<203>: [ 35 161 159  51 124  79 134 212 134  68 252 104  90  50  55 135]
<53>: [128 128 128 128 128 128 128 128 128 128 128 128 129 127 127 128]
<202>: [122 129 124 126 136 121 118 114 116 131 120 138 122 130 148 141]
<37>: [129 142 128 144 123 107  94  87  96 133 124 151  89 136 187 166]
<210>: [125 128 126 127 132 126 126 123 124 129 124 132 128 129 134 131]
<56>: [108 145 144 108 105 112 140 176 144 122 171 113 102  91  92 125]
<172>: [106 146 144 106 105 111 140 178 144 122 173 113 101  89  90 126]
<12>: [129 128 129 128 125 129 129 130 130 128 130 126 128 127 125 126]
<195>: [131 129 130 129 123 129 131 134 133 128 133 124 125 125 121 125]
present: [128 128 128]
yes
step -1: [129 130 130 128]
[128 129 129 127]
present: [133 134 131]
no
step -1: [105 112 140]
[104 111 139]
present: [130 122]
no

<139>: [123  87 131 122 108 121 117 156 130 128]
<12>: [123 123 131 122 108 121 117 156 130 128]
<99>: [121 164 123 143 119 120 107  83 169 140]
present: [169 140]
yes
present: [123  87]
yes
step -1: [ 83 169]
[ 82 168]
step +1: [121 117]
[122 118]
step +1: [108]
[109]
step +1: [117 156]
[118 157]

<37>: [ 43 141  48 159 114]
<139>: [187  41  61  63  32]
<56>: [ 89 108 131  47 179]
<11>: [202 212  58 177 220]
<210>: [110  38 175 163 138]
<12>: [110 115 175 163 138]
step +1: [41 61 63]
[42 62 64]
present: [175  38]
no
step -1: [212]
[211]
present: [141  48]
yes
step +1: [131]
[132]
present: [115 175 163]
yes

<12>: [110 123  98 125 163  89 143 109 177 153 108 155 136 129  98 151  93 110
 141 100 125 153 136 131 106 109  84 118 114 143 117]
<11>: [109  96 137 104 169  88  97 137 190  82 103 112 117  95 141 125 126 132
 125 141 100 149 118 113 126 111 123 100 102  92 115]
<53>: [170 149  94 149 142   2 143 133 166 135 124 151 121 153 106 148  85 201
 157 113 153 140 155 124  97 152  55 157 141 117 121]
<195>: [111 115 171 106 141 229 110 114 154  98 143 121 126 109 136 123 177 118
 126 132 114 139 122 131 157 116 199 109 120 113 132]
<210>: [ 81  73 156  82 162 189  92 125 172  83 108 102 116  75 152 117 159  88
 109 148  75 149 101 113 152  97 183  74  93 104 119]
<139>: [178 175 124 174 102 113  92 149  82  78 165  83 114 144 147  93 121 165
 142 145 171 104 152 141 123 174 123 179 174 103 152]
step -1: [163  89]
[162  88]
present: [149  92]
no
step -1: [111]
[110]
present: [151 121]
yes
present: [171 104]
yes
step +1: [110 141]
[111 142]
step -1: [109 120]
[108 119]

<12>: [125 129  74  45 134 171 104 117 127 129 105 129 111  92 127 172 125]
<195>: [143 126  99  61 129 190  66 144 132 120 138 139 120 110 124  97 199]
<172>: [129 136 144  36 150  91 105 212 109 114 131 138 107 107 126 133 117]
step +1: [124]
[125]
present: [133 117]
yes
step +1: [129]
[130]
present: [131 138 107 107]
yes
step +1: [127]
[128]

<99>: [127 135 202 225]
<12>: [126 129 128 124]
<203>: [229  74  50 129]
<210>: [229  74  50  25]
present: [229  74  51]
no
present: [225 202 135 127]
no
present: [202 135]
no
step +1: [126]
[127]

<172>: [105  35  57 195  87 238  24 230]
<56>: [105  35  57 195  87  51 193  41]
<99>: [243 219  79  57  44 238  24 230]
present: [ 87 238]
yes
present: [ 87 238  24 230]
yes
present: [ 35 105]
no
present: [ 24 238  44  57]
no
step -1: [24]
[23]
present: [219  79]
yes

<195>: [104  53 172  27]
<172>: [125  91 127  27]
<99>: [ 98 101 198  27]
<53>: [126 130 134  27]
present: [ 98 101 198  28]
no
step -1: [126 130]
[125 129]

